These are runs of 8 systems, one row a step. Runs of the same system follow the same rule from any start.
vob, trace 1, 8 rows:
[[ -7   2 -49  37 -33  11 -28  -5  16  -4  61 -10 -34  32  16   1  19   5
    9 -32   3  -1]
 [ 15  14  -3  -8 -18  -4  27 -21  -4  37  22 -52 -16 -14   9  11 -32 -53
   -6  35  36  20]
 [-45 -11 -15 -14 -23   4   8 -18 -46  11 -29 -10  -8 -64   9  -9 -17  19
  -33 -15 -46  -6]
 [ -3 -22 -35 -36 -26  34  22   9  24  12  24  44  25  46  13   5  32   1
   15 -14 -41  27]
 [ 11 -10  10 -22  62  25  -8  24  30  50 -28  -7   4   0  -8  16 -19 -16
    6  54  46  10]
 [-29 -65  52  43   6 -24   1 -11 -19 -25 -59  -2 -10 -16 -24 -26  -8  23
    1  -6 -25 -34]
 [ 43  13 -52  -8 -19 -19  19  18  37 -53  16  38  42  48 -22 -22  12  -9
   -6 -55 -10 -11]
 [  9  27 -34  31  41  26 -69  15  14  31  35 -26 -43   2  11  28 -19 -15
    9  23  66  -3]]
mefe, trace 2:
[[ 31  38  -9 -25   8  14   3  12  -3  -2  25  20  17  10   5  14   6 -20
    5   1   7  19]
 [ -4  18  32  13   6  11  -4  -6   6  20  19 -24 -26   7   9   9  28   7
    9  13  27  14]
 [ -7  17  42   5 -16 -26   6 -13 -25 -23 -15   0  11 -28   2  -8  -2  20
    0   1 -10  -1]
 [ 30  40 -26 -32   6  11  -1  14 -12 -12  19  31  27   0   2  10  -1 -15
   -6 -12  -8  13]
 [  2  11  14   9   8  20  -3  -1  16  27  31 -23 -26  22  13  16  28  -6
   14  14  32  21]
 [-17   3  57  17 -11 -27  10 -20 -25 -12 -23 -22  -5 -32   0 -12   0  20
   -1   6  -2  -7]
 [ 24  38 -27 -32   0   2  -3  12 -23 -27   4  44  38 -14   2   2  -7  -1
   -7 -20 -27   5]
 [ 18  14 -11  -5  10  31  -2  10  29  33  44  -8 -17  40  13  19  25 -22
   18  14  34  26]]
lolal, trace 3:
[[ 15   5 -52  31 -17 -15 -33  14  56 -22  37   4   5  47   1 -10  -9  10
   16 -25  32 -12]
 [ -1 -14 -26  42   0 -11   2 -17  -9  12  -2 -64 -48 -24 -18  -8 -28 -40
  -36  -7  36 -24]
 [-40  -7 -61 -18 -27   1  -6  -7 -21   6 -19   0   7 -53  12 -11 -27  24
  -38 -28 -43 -11]
 [  2 -12 -54 -34 -28  33   1   1  12  38  41  17  11  26  28  24 -18 -34
   24  21 -11  35]
 [-21 -44  26   5  35  43  18   1   6  59 -18 -32 -44   3  -5  11  32 -12
   -6  25  14   9]
 [-22 -54  26  -8  15 -12   4   9   0 -13 -71  35  35 -12 -15 -18 -23  27
    5   9 -36 -21]
 [ 58  16 -32 -29  25   7   3  32  24 -26  12  57  46  47 -17   6  -4 -36
   15  -6   4   6]
 [  4   1   2  53  32   9 -21  11  42   6  18 -36 -52  33 -14  -5  43   8
   -6 -18  55 -15]]
Nebep, trace 4 (8 x 22):
[[ 28  26  17 -25   7 -16  22   0  -4   5  -4  -6  25 -14  -2   7 -32 -33
   -1  29  24  11]
 [-18   2 -11   8  15  38 -27   5 -37  12  10   8 -34 -22  11  15  20   7
   -7 -15 -23  -1]
 [ -4  -4  22 -17 -35 -10  39 -11  30  10   3  -3  22  20  10 -12  20  16
   12   6  -4  23]
 [ 16  22  13 -10  47   0 -20  20 -18  -5 -27  16  13 -30 -10   8 -22  -5
   -6  15  14 -10]
 [-16  -8  -4  20 -22  16 -19  -2  -3 -11  32  20 -19  26  15   4  35  22
   21 -21 -21   6]
 [ 21  29  23 -10  -4 -28  32  -5  28  -2  -8 -26  21   2  -8 -15  -2  -2
   -9   7  36   3]
 [-14   1  -2  23  15   5 -45   2 -46 -12  -7  10 -20 -39   2   8 -25   3
   -2  -3 -15 -18]
 [  9  -3  -8  -8 -50   3  32 -17  13  -3  40   5   7  38  13  -2  23 -12
   17 -14 -16  23]]
Nebep, trace 5:
[[ -9 -23 -10 -18  22  25  -8  13  -3  20 -18  22   9  -4   1   6  -6   4
    5   9 -16   4]
 [  7 -15  10  -2  12  14   8  13  29   5  -2  18   5  33  -4  -1  26   8
   16   0   2   6]
 [  6   1  13  13  23 -13  -9  13  23 -11 -26   0   7   2 -17 -13   3  20
   -4  -7  20 -17]
 [  0 -12  -4  34 -13 -13 -24  -2  -1 -30   6  13  -3  12  -4  -8 -12   5
   16 -13  -4 -17]
 [ 22  13 -20   8 -18 -10  12  -7  11  -9  21 -19   0  12  -5  -6  -8 -22
   -8 -14  18  -2]
 [-14  -3 -14  11  -5   1  -6 -11 -17  17  -3 -31 -24 -32   2   2 -21 -10
  -18   5  10  -7]
 [ -8 -29  -2  -7 -27   8  26 -13 -15   7   1   5   2   3   2  -1  -6 -19
    3   2 -31  10]
 [ 12  10 -21 -36  16  18  13  14  10  24  -6   5  21  -7  -1   6  -9 -13
  -11   9   5  12]]
mis, trace 6 (8 x 22):
[[ -2  14 -28  -3 -38  -8  19 -16 -24 -22  11  -1   4 -19   0 -12   2   0
  -25 -39 -30  -6]
 [  6  31 -26 -11 -26   8 -10  -8   6  20  46 -11  -2   6  27  18 -13 -15
   14  16  16  24]
 [-21 -18  34  11  13  29   7 -11 -23  37  -1 -25 -44 -14   7  14  24  -8
   -2  15   0  10]
 [-17 -22   2 -37  -8   7  22   0 -11   7 -33  27  32 -15   1  -6  -7  11
   -3   5 -44   7]
 [ 33  19 -15 -15  32  17 -29  31   8  -8  14  43  24  24  -1  17 -12 -15
   24  10  13   7]
 [  3 -10  49  31  21   0  10   3  25  -3  -7 -17 -24  27 -15  -8  47  13
    7  -2  26  -6]
 [-14  -4  18  -1 -15 -44  13 -11  -7 -24 -46  -8  26 -40  -9 -26 -31  23
  -18  -5 -12 -19]
 [ 36  34 -49   6 -13  -1 -22   5 -21 -36  41  27   6   9   1   9 -23 -32
    2 -27  -5  -6]]
kunon, trace 7 (8 x 22):
[[ -8 -19 -37 -19 -20  15  19  -4  15  26   1 -10   3   2   4  -3 -10 -13
  -11   1  -7   9]
 [-10 -23  -9 -12  12  16  -6   4 -15  22 -17   7   0 -19   2   7 -29 -14
    1  19 -13   2]
 [ -7 -33   9  -7   5  21  10   8   4  10  -8  21   2  18   0   3  17   1
   13   4 -21   6]
 [  4 -15  10  -4  28   1   7  16  25   8 -29   4  15   7 -16  -5  -2   3
   -2  10  14  -5]
 [ -1 -24  13  34  19   1 -19   4  -7 -12 -12   4 -19   7 -11  -3   2  -1
    7  -5   3 -19]
 [ 10 -13 -18  10 -10  -8  19   1  25 -10   1 -10   1  21 -15 -15  14  -5
   -9 -24   7  -9]
 [  2   1 -30  11   6  -2 -14   1  -1   1  -4 -15  -6 -17  -6  -2 -30 -16
  -15  -1  17 -13]
 [-13 -25 -16  10 -28  15   2 -14 -13   7  19  -6 -19   6   7   2   1 -15
    5  -7 -16   5]]
mefe, trace 8, 8 rows:
[[ 22 -11  -3   4   7  13  21  -7 -16  14  10 -20 -18   6 -11  10 -13 -62
   -3  13  14   3]
 [-39  -2  -1  -2   0  15  -4  -5  -6  20 -16 -16 -19 -31  11  -6  21  40
  -23 -12 -15  -2]
 [  7 -23  11  -9 -14  -4  -1   0  -7 -13  -4  38  32  13   5   2 -24 -10
   33  20 -24   7]
 [ 25   0 -10  -8  33  24  24  15  10  14  -3  -5  -9  10 -21   2  23 -28
  -23 -11  12   1]
 [-28 -10  21  26   0  -6 -30   1  20   4  -9  -2  -9   2  10  -6   7  46
   16   5   9  -7]
 [ 24  -6   7   6 -18 -25  17  -6 -13 -37  -6  13  22   4 -16 -13 -22 -24
    5  -9  -8  -9]
 [  8  30 -52 -16  15  19  -7  14  15  17  10  -8  -3  -7   1   2   3  -3
  -27 -19  17  -1]
 [-23 -23  19  33 -24  -2 -23 -16   2  13  21 -17 -27  11  19   7  -7   6
   32  22   9   6]]
kezu, trace 9 (8 x 22):
[[  7  22  16 -19  31  -5 -13  19  -6 -15 -31  31  32 -21  -5  -3  -5  25
    0   3  -5  -7]
 [ 21  -3  13   3  -3  -5   6  14  28 -26  13  30  20  46  -8  -7  30   8
   21 -15   0   2]
 [ 20  38   2   1 -12 -32  16  -5  24  -9   3 -28  13  -4  -6 -14 -10   1
  -15  -6  38  -3]
 [  5  22  12  36   0  -5 -29  -4 -40 -37  17   4 -22 -13  -2   2   7  -1
    2 -21  -3 -15]
 [  9  -2 -17  -9 -43   7  30 -17 -11   6  39  -5  -3  19  12   4   7 -35
    6  -5 -14  22]
 [-10  36   1 -15  11  11 -21  -2 -14  33  10 -21 -10 -40  20  19 -16   3
   -7  28  23  15]
 [-19 -33  52  14   5  15   3  -4 -29   0 -13  18 -13   2   1   4  24   9
   21   9 -31   4]
 [ 11   7 -24 -54 -16  -2  37   5  18  10 -14  19  48  -5   0  -8 -10  -2
  -14  -1 -19  17]]
kunon, trace 10:
[[  5  -4  49  34 -18  -6 -44  -4 -10 -23  39  34  -2  39  24  17  -1   7
   69  26   2  15]
 [ 26  40  39 -19  11  -2  65  -5  20  14  -4 -41  -3   3 -13 -11  55  -8
  -32 -10  33  15]
 [-17  32   1  25   1 -31 -55  -1 -32 -40 -22   6   3 -60   4 -11 -36  48
  -11 -15  -5 -33]
 [ 34   5   0  10 -49  -3  19 -11   7 -30  69  25   5  68  11   5  23 -37
   47 -15 -10  24]
 [  4  65 -15 -34  29   5  16   3  18  51  -9 -60  -5 -50   1   4  -1   1
  -53  15  55   9]
 [-47 -25  32  39 -46 -16 -39 -31 -70 -28   2  15 -16 -37  23   4 -25  29
   27   2 -53  -8]
 [ 53  29 -16 -65 -18   5  68  16  38  -8  29  41  58  57  -4  -1  38 -25
    5 -13 -13  37]
 [-15  48  16   8  72  16 -76  21  -3  40 -16 -27 -22 -54  14  27 -29  27
   -7  48  65  -7]]
mis, trace 11, 8 rows:
[[ 34  24   9 -17  47   4  17  26  11  -7 -25   8  18  -2 -26  -6  17  -4
  -22 -11  19  -5]
 [ -4  15  31  31  -8 -26 -31  -1   6 -39   2  13   5   6   2 -10   9  42
   20 -12   5 -12]
 [ 25   2  12  10 -23 -28  33 -17  -5 -23   3 -20   8   2 -17 -14 -17 -34
   -9  -4  10  -6]
 [ -4  54 -27  -9 -11   3  -9  -2 -13   4  22 -18  -9 -35  13   2   5  16
  -27 -20   7   1]
 [-13 -15  14  18 -33  11  -5 -20 -22   7  33  -2 -24  11  21  13   4 -13
   29  14 -14  19]
 [  1   0   0 -40   6  18  39  -2  -6  35 -13 -13   7 -22  -1   5   0 -20
  -21  15  -6  17]
 [-11   8   0  -7  22  24 -41  16 -16   1  -2  39   3  -7  14  16   3  24
   19   5 -17   5]
 [ 21 -31  34   4  10   0  27   5  17  -7  -3  15  10  46 -15  -4  16 -24
   25  11   2   6]]
ruso, trace 12 (8 x 22):
[[ 15 -19  -2  -1 -21 -14  42 -16  -1  -1  -5 -20   4   5 -16 -10 -17 -42
  -13   2   4  -2]
 [-11   9 -59 -10  -9  21  -9   0 -13  14  12  -7 -11 -23   8   3  -9  -5
  -24 -21 -13  -1]
 [-17 -45   2   6 -23  17   5  -5  12  19  13   7  -6  29  11   5   3  -6
   28  16 -15  13]
 [ -1  -4   0 -28  25  10  14   8   6  32 -32 -11  12 -23  -5   2 -16  -6
  -16  24  12   4]
 [-15  -8  -4  16  16   7 -44  16  -1 -10 -10  27   0  -1   5   2  -3  31
   15  -4  -9 -12]
 [ 24 -12  29   1   9 -15  24   8  28 -11 -12   8  21  34 -19 -11  13  -6
   14   6  13   0]
 [  3  29 -18  12  10 -12 -10   3   4  -5  -8 -27 -10 -30 -10 -10  -9  10
  -32 -18  24 -19]
 [ -3 -28  -1  31 -27  -3  -5  -9 -15 -29  10  15  -9  16  -3  -7   3  -7
   15 -23 -24 -11]]
lolal, trace 13:
[[  6  -8  -2  -4 -20 -23  31  -7  17 -14 -18  -6  21   3 -15 -24  -5   3
  -13 -15  -5  -8]
 [ 12  34 -26  -6  19   7 -31  14  -1   3   9   7   7 -12   8  12 -20  -1
   -1   4  18  -1]
 [ -9 -26  -4  31 -22  12   2 -15  -8  -3  23 -12 -36  19   0   1  20 -11
    7 -18 -10  -3]
 [-12   3  -1 -21 -10 -16  26  -8  16  24 -29 -28  18 -29  -3 -12 -20   6
  -23  11   9   2]
 [ -1   4 -16  -4  17  27 -39  15 -29  -3  11  40   4  -7  13  19 -13  -4
   16   4 -21   2]
 [  5 -24   8   2 -20   6  43  -8  27  11  17 -12  -9  44  -5  -6  36 -16
    7  -8   2  14]
 [-11   8  24   0  36 -10 -19   7   9  17 -42 -17   6 -37  -9  -4 -22  22
  -13  26  29 -12]
 [ 10 -18 -14  14 -11   4 -15   5 -34 -43   6  50   9  13  -5  -1  -5 -14
   18 -26 -42 -10]]
vob, trace 14, 8 rows:
[[ 31  64 -26   8  13 -15 -25  -1 -41 -22  12 -22 -10 -49  -6   5 -38 -27
  -30 -11  29 -18]
 [-39   7   1  27 -54  13  -6 -32 -23   9  43 -27 -48  -9  29   3  42  24
   -2 -27 -26  12]
 [ 17  30  -9 -58 -34  -2  45 -11   5  28  21  -3  39  -6  20  11 -21 -29
    1  27   2  41]
 [-36  -4   5 -22  35  39 -26  11 -41  33 -30  18 -12 -51  12  20   3  23
  -12  13 -30   3]
 [ -4 -44  47  -9 -10   2  41   2  33  -1 -10  27  20  49  -5 -12  45  15
   29   5 -24  15]
 [ 34  23  -5 -19  54 -11 -17  35  24 -14 -36  28  46  -7 -21  -3 -36  -4
   -3  15  34 -15]
 [-14 -27  33  72  18   5 -45   0 -19 -28   1   3 -47  13  -9  -1  27  19
   20 -19   0 -27]
 [ 42  31   2   5 -38 -43  46 -16  35 -28  19 -27  21  29 -13 -22  -2 -21
   -7 -15  30   4]]
kezu, trace 15:
[[  6  24 -22  26   1  -1  23  -4  22  -3  12 -51 -41  -2 -19 -20  51   7
  -49 -55  28 -15]
 [-23 -12 -23  44 -51 -30 -38 -25 -32 -25  13 -13 -13 -26  13  -5 -53   0
    8  -4 -16 -19]
 [ 24 -16 -29 -12  11  45  18   1 -30  26  30   1 -25  18  -3  26  -1 -79
   -1  11  -5  17]
 [-50   4  -3 -13  -7  24  -8 -11  13  62  -3 -43 -26 -33  26   8  15  40
  -18  18   9  16]
 [-21 -58  42   7  14  -1  -7  -2 -31  -7 -49  31  13 -17  -9  -3 -29   1
   21  25 -36 -13]
 [ 21  -3 -45 -51  21  28  33  28  34  12 -10  31  36  23 -15  -5  18 -12
  -20 -19 -15   8]
 [-10  10   8  24  16 -19 -46  15  58   2  -7 -13   4  10   3  -7  -7  51
   17  16  49 -12]
 [ 19 -33  39  44   2 -27  31 -12 -15 -43 -27 -11 -11  10 -39 -24   7 -27
   -9 -21  -1 -30]]
ruso, trace 16, 8 rows:
[[ -6 -35  52  37  27  11 -14  -1 -16   8 -10  -7 -32   8  -9   9   6 -13
   24  25  14  -6]
 [  5  21  16 -34   6 -16  28   5  -7 -17 -37  17  40 -27 -10 -18   5  24
  -21 -14 -21  -3]
 [ 18  32 -28  21  -7 -10 -48   8  13 -22  38  11   3  18  12   5 -20   1
   23  -3  26  -3]
 [ 11 -24  38  24  10  15  39 -10  -4   4   2 -22 -36  24 -20  -4  47 -26
   -6 -11   5   1]
 [-25  26 -17 -24 -35 -26  15 -19 -16   3 -19 -24  17 -60  12 -13 -29  24
  -34  -8 -13  -2]
 [ 18 -12 -30  15  -7  22 -43   9 -20 -17  42  46  -1  34  12  23 -22 -33
   41   6 -16   5]
 [  6  -3  22 -28  11  26  59   2  34  47   0 -26  -9  24  -5   1  58  -5
  -13   6  16  26]
 [-45  11   6  18  -1 -18 -47 -15 -25  10 -28 -31 -12 -72  15  -4 -47  41
  -13  20   8 -18]]

Which system made each run below?
trace 17 (2 x 22):
[[  4 -17  70  29  17 -23  13  -6   4 -17 -30 -12  -4   6 -22 -15  14   8
   10  11  17 -14]
 [ 20  44 -14  -7  -2 -30   0   2 -15 -44 -16  11  28 -32 -14 -17 -21   6
  -28 -29  -5 -18]]
  ruso
trace 18, 2 rows:
[[-16 -29  18   9  -7   3 -24   3   1  -8  -7  32   9  14   8   3  -1  22
   33   9 -23   0]
 [ 27  -3  20  -7  24   4  28  13  25   3 -10  -1  12  26 -19  -4  17 -18
    2   6  20   5]]
  kunon
trace 19:
[[ 24  20 -15   7   8  -2  -5  13  30 -15  14   5   5  27  -9  -6  18   4
   -2 -20  21  -5]
 [-13  -3   8  37  -2 -17 -21 -10   6  -3  -3 -28 -22 -12  -4  -8 -10  13
   -3  -1  25 -17]]
  Nebep
trace 20 (2 x 22):
[[-12   2  24  31  16  13  -3 -11 -35   9  -3 -31 -49 -28  -6   4  21  -8
  -17  -6   5 -12]
 [-23 -26 -25 -13 -43  11  13 -15 -21   4   2  14   4 -10  13  -3 -10  -2
   -1 -10 -48  10]]
  kezu
trace 21:
[[ -8  11  27 -16  -6 -12  13 -18  -5  43 -10 -45  -2 -35  13  10 -33 -12
   -4  52  31  18]
 [-20  -6  30  -3  32  26 -13   6 -55  -9 -28  31 -11 -32  -4   8  26  19
   -6 -11 -43  -8]]
  kezu
trace 22:
[[ 37 -20   9   3 -21 -21  66 -21   0  -4  -1 -34   2  15 -27 -12 -20 -70
  -15   6  19   1]
 [-27  19 -75  -8   0   1 -33   5  -4   3 -18 -10   1 -55   5 -13 -27  34
  -48 -34 -11 -23]]
  vob
trace 23 (2 x 22):
[[-31  27  20  24   0   3 -44  -2 -13   1   6  -8 -24 -27  17   4  20  54
    1  -7   2  -4]
 [ 23   6  18 -10 -44 -24  29 -15 -15 -27  17  18  30  14   4  -6 -14 -25
   23   6 -18  15]]
  mefe
trace 24, 2 rows:
[[  4 -25 -62 -45 -29  14  29   4  30  27   3  18  35  17   5  -1 -25 -23
   -1   3 -21  20]
 [ -4   4 -10  15  56  37 -54  26  18  38   5  -4 -29   7   7  23   4   5
   12  25  40   0]]
  mis
trace 25 (2 x 22):
[[ -1 -16  29  31  15 -32  16   2   3 -45 -53  -2   3 -10 -35 -35  17  29
  -26 -38 -10 -40]
 [ 13   7 -52  11 -31 -24 -44   5  10 -39  20  36  32  14   8  -4 -59  -4
   25 -11  -6 -14]]
  Nebep
trace 26 (2 x 22):
[[-14   6  17  -3 -38 -33  -7 -10  22 -12  -4   7  31  -3  17 -13 -22  37
   22  11  -2   6]
 [ 31  11  -3  13  21   2  -3   3 -34 -13   9  -5 -14  -7 -13  12 -16 -49
   -6   2  13  -8]]
  mis
trace 27, 2 rows:
[[  3  21  46 -38  27  18  27   4 -22  25 -18   6   8 -21   1  13  20  -4
   -5  25  -3  21]
 [  7  18  44  -5  29  18 -17  17 -15 -14  -1  42   8  10   3  11  37  24
   23   0 -15  10]]
  mefe
trace 28:
[[  2  -5 -33  -3  34  33 -43  27   5  10   2  33   0   9   4  15  -9   2
   12   4  -3  -5]
 [ -8 -41  26  14  -1  -3  27  -5  46  21 -10 -24  -8  34  -9 -13  18   1
   10  14  21   1]]
  kezu
trace 29 (2 x 22):
[[ -3   7 -60  -9  39  37 -34  21  -8  29  -3  -3 -16 -26  -1  14 -17 -12
  -26  -4   8 -12]
 [-31 -59  25  17 -13   8   1   0  25   5  -8  20  -5  36   3  -9  28  31
   31   2 -24   2]]
  ruso
trace 30:
[[ 25 -21 -14  15  13 -10   6   7  21  -5  -9  -7   5  22 -23  -7 -26 -35
   -1   4  27 -16]
 [-11 -29 -37  26   1   6 -10  -3   1   3 -10 -17 -25  -5 -10 -10  -9  -7
  -19 -21   1 -23]]
  Nebep
trace 31:
[[ 16  49   0 -25 -27 -13 -19  -5 -26 -10  31  22  29 -18  29  16 -36  -6
   25  25  -2  26]
 [ 17  26  58  -8  23  27   8   3 -17  14  25   6 -17  16  12  23  45 -10
   23  20  13  29]]
  kezu
trace 32:
[[ 21  53   2  17 -24 -24 -11 -13 -11 -24  38 -17  -5  -3   8   3  -8  -6
    4  -7  23   3]
 [ -9  42   1   2 -24   3  -6 -19 -37   4  31 -22 -23 -33  20  11   9   3
   -9  -4  -4  14]]
  vob
trace 33 (2 x 22):
[[-18  15  25   5  62  18 -17  11 -29  12 -47 -13 -25 -57 -16   1  13  20
  -37  -1   9 -21]
 [ -2 -10   4   3 -40  -7 -15   1   0 -44  26  60  28  39  15  -6  14  24
   42 -21 -45   9]]
  mefe
trace 34:
[[ 19 -25  22   8 -28 -37   8 -11   8 -21  -1   9  33  23  -3  -9 -49 -25
   36  28   6   2]
 [ 29  30 -41 -15  38  31   6  21  -5   9   6  -2 -13  -8 -15   8  19 -27
  -34 -24  14  -4]]
  ruso
trace 35:
[[  1  10   8  20 -28 -16  -9 -11 -19 -34  12   9   2  -3   3  -6  -1   9
    9 -21 -13  -6]
 [ 17  38 -17  -8 -21  -9   3  -6  -5  -2  27 -12   4  -8  10   3 -13 -16
   -4   0  15   9]]
  Nebep
trace 36:
[[  3  39  15 -35 -42 -15   5 -16   6  21  32  -3  29  -6  40  14 -26   2
   33  45  12  42]
 [-11  13  37 -21  31  28   4   0 -68  11 -21  17 -10 -50   4  17  15  -1
  -12   8 -34   4]]
  vob
trace 37:
[[-29   2 -25 -11 -29  -9  11 -10   8   0 -16  -6   9 -24   6 -22   5  43
  -25 -28 -23  -6]
 [ 19 -15  -8   9  13   3 -33  15   0 -14   5  35  15  20  -1  10 -37 -24
   32  21   5  -5]]
  kezu
trace 38:
[[  1  -9 -11  22  17  13  -5   0 -31 -14 -10  -3 -28 -15 -20  -4  10 -12
  -23 -31 -12 -24]
 [ -5 -12 -44   0 -32  -8  -3   1  34  -4  14   6  16  22   4 -13  -8  12
    4 -16  -4  -3]]
  kunon
trace 39 (2 x 22):
[[-11 -22  -1 -39 -29  -1  56  -7  16   7 -22   9  31   8  -4 -20  22  16
  -14 -17 -38  13]
 [  3  19 -47   2   1  -3 -47   6  16  19  14 -13   1 -13  15  12 -55  -7
    6  24  36   1]]
  ruso
trace 40 (2 x 22):
[[  4  -9  35  -6 -11   3  25  -6 -18 -18  -4  21  12   8  -4  -5  25  -2
    9  -9 -30  10]
 [ 17  36 -13 -25  22   2  -5  22  26   0  -5  18  30   1  -2   1   6  17
   -6  -5  15   6]]
  vob
trace 41 (2 x 22):
[[ 42  27  33  20  25  -1  -3   0 -56 -38  14  13 -13  -4 -15  14  -3 -50
   10   0   5  -4]
 [-15  38 -19  -2 -25   6   1  -4  27   6  30 -16 -11   6  17  -6  51  45
  -17 -35   5  12]]
  kunon
